In the rows, zero is written as 128.
One turn moves each row of this set onto another row. After a few examples, where does it send each row asked below?
K_498: [133 129 138 126 119 175 124  98 105 122 117 106]
K_853: [109  87 117 152 131 148 124 129 115 107 115 133]
K_16: [118 133 165 113 154 114  98 110 134 137 134 125]
K_835: [140 116 129 131 124 175 131 102 107 123 112 106]
K_807: [135 126 141 127 121 156 145  85 117 125 156 114]
K_300: [137 106 133 126 127 156 151  96 116 125 156 114]
K_179: [120 110 111 171 128 141 134 109 131 111 107 128]
K_609: [135 135 122 133  98  85 119 116 144 116 114 130]
K_123: [118 165 101 119 119 117 139 125 110 120 139 106]
K_246: [112 141 129 168 116 141 118  91 131 108 111 129]
K_476: [128  98 120 114 105  92 116 143 127 114 122 135]
K_782: [134 101 141 121 169 112 120 123 139 143 124 122]
K_599: [138 125 132 132 120 174 128  97 109 123 112 105]
K_581: [130 132 165 112 149 101  96 122 129 138 137 126]
K_515: [139 111 111 129 107  87 128 130 140 118 113 131]
K_819: [140 142 158 124 150  96 107 112 141 139 129 123]
K_113: [132 120 137 123 121 177 121 104 102 120 118 107]
K_286: [129 120 146 121 121 157 138  91 111 123 162 117]
K_302: [147 129 146 132 157  95 118 117 145 141 122 120]
K_883: [124 152  91 123 124 117 147 132 111 122 135 107]
K_7: [139 123 142 132 165 108 122 107 149 144 118 120]
K_680: [135 114 133 124 124 177 127 106 101 122 116 106]
K_568: [120 145 116 144 100 107  99 117  99 106 114 148]
K_838: [120 108 156 107 162 115 104 125 128 138 134 126]
K_175: [118 118 135 107  97  93 101 135 125 111 130 137]
K_8: [120 112 105 139 110 110 108 135  95 109 112 150]
K_711: [124 142 137 119  92  89 105 118 134 112 124 134]
K_355: [113 128 116 134 103 111  98 129  93 106 118 150]
K_287: [129 120  98 151 112 106 118 126 105 111 105 146]
K_352: [132 143 157 128 156 109 109  99 145 141 126 122]
K_550: [118 140  93 114 127 119 144 141 104 122 139 108]
K_122: [ 94 138 145 149 112 148  99 102 114 104 125 134]
K_866: [139 118 133 131 126 154 151  88 120 126 153 114]
K_273: [133 112 155 111 158 101 105 134 128 138 134 126]
K_263: [131 107 140 120 125 158 142  98 111 125 161 116]
K_127: [129 139 106 155 104 104 113 115 108 110 107 145]
K_69: [110 145 102 107 121 122 134 142  98 118 145 110]
K_470: [144 109 144 123 161  97 116 131 137 142 126 123]
K_776: [ 92 102 138 138 120 150 102 125 105 103 127 137]
K_993: [110 161 106 111 118 121 132 132 101 119 143 111]

K_515 moves to K_175
K_838 moves to K_352
K_835 moves to K_113
Now find these:
K_776 moves to K_246
K_550 moves to K_993
K_568 moves to K_287
K_470 moves to K_581
K_300 moves to K_286

One turn moves each row of this set onto another row. After a few examples, where does it send each row asked below?
K_692: [148 125 155 131 137 127 172 121 154 164 143 138 134  87 132 132]
K_527: [161 138  96 107 132 121 156 139 150 147 124 149 135 170 111 130]
K_324: [171 118 104 113 133 120 172  98 141 140 133 153 140 116 105 126]
K_388: [148 111 137 119 178 147 134 149 134 137 162 141 136 107 116 120]
K_812: [155 127 168 131 145 128 158 113 156 158 141 133 139  91 118 118]
K_743: [143 169 142 160 149 134 127 149 168 128 118 135 135 129 141 144]
K_542: [145 115 147 119 186 142 129 138 140 134 162 147 133 112 118 124]
K_428: [151 134 146 144 131 130 118 119 145  86 144 141 132 155 127 164]
K_338: [153 108 145 110 184 145 141 136 137 131 147 142 124 111 110 118]
K_517: [148 134  86 107 140 123 149 141 141 139 133 159 135 164 114 133]
K_481: [156 148 160 144 126 111 150  89 128 127 121 107 139 129 135 146]
K_768: [146 153 137 144 115 125 156 107 150 139  88 134 135 124 114 135]
K_668: [162 139 155 145 124 131 134 125 151  82 143 140 124 145 122 163]
K_653: [170 152 106  95 131 121 124 122 139 137 143 125 154 148 162 115]
K_745: [151 140 152 152 135 131 117 115 149  86 149 143 143 146 128 156]
K_247: [135 178 143 155 133 130 125 148 162 120 118 145 138 128 136 137]
K_184: [148 125 152 153 122 133 129 124 144  84 138 140 126 150 126 157]
K_305: [113 118 140  99 130 140 149 154 135 117 154 140 108 118 139 120]
K_396: [136 124 167 121 114 131 184 119 138 129 157 124 117 117 119 137]
K_138: [190 139 109 106 136 118 124 114 137 125 147 125 152 147 161 120]
K_234: [179 145 109  91 138 120 119 123 134 130 151 125 148 143 162 121]
K_982: [120 126 148  99 126 139 143 162 137 122 153 135 104 118 147 127]
K_372: [129 117 139 100 123 143 141 166 132 122 157 129 111 112 142 123]
K_565: [167 143 108 107 107 119 173 109 111 134 130 125 138 112 135 133]
K_431: [153 138  84 115 142 110 145 139 141 137 130 146 135 166 113 127]
K_624: [130 122 146 100 122 134 149 160 136 129 150 129 107 114 153 111]
K_723: [161 176 150 153 145 132 129 147 167 123 115 143 135 118 130 139]
K_678: [134 125 149  89 130 142 150 156 132 119 141 125 100 112 142 117]
K_601: [141 140 146 153 123 110 155 101 143 142 100 132 133 129 112 145]
K_241: [150 130 148 151 132 133 123 124 157  88 144 133 128 150 137 165]
K_13: [192 144 119  93 135 120 129 118 141 133 145 117 148 156 152 124]
K_12: [150 105 142 122 183 139 145 137 135 136 163 144 133 118 114 115]
K_646: [154 142  85 120 132 121 160 142 143 138 125 154 135 164 120 128]
K_830: [146 115 158 124 125 130 184 112 136 136 164 128 125 106 132 147]
K_405: [173 153 116  99 115 121 177 109 127 135 140 121 136 108 145 120]
K_516: [150 173 150 161 150 135 126 145 155 128 113 134 141 121 138 130]
K_832: [140 118 145 113 183 143 131 135 138 133 161 142 136 104 129 111]
K_833: [167 146 152 139 128 128 152  81 128 111 124 111 145 134 125 145]
K_389: [175 124 104 119 132 119 161  99 123 146 124 144 150 106 113 130]
K_310: [150 130  87 110 138 123 147 128 141 135 138 155 146 171 115 130]
K_731: [144 178 140 151 145 130 119 148 159 130 112 141 139 129 137 139]
K_210: [178 143 105 100 135 107 117 123 135 126 145 118 144 149 156 119]

K_565 moves to K_692
K_517 moves to K_982
Now find these:
K_516 moves to K_138
K_405 moves to K_812
K_247 moves to K_653
K_431 moves to K_372
K_13 moves to K_338

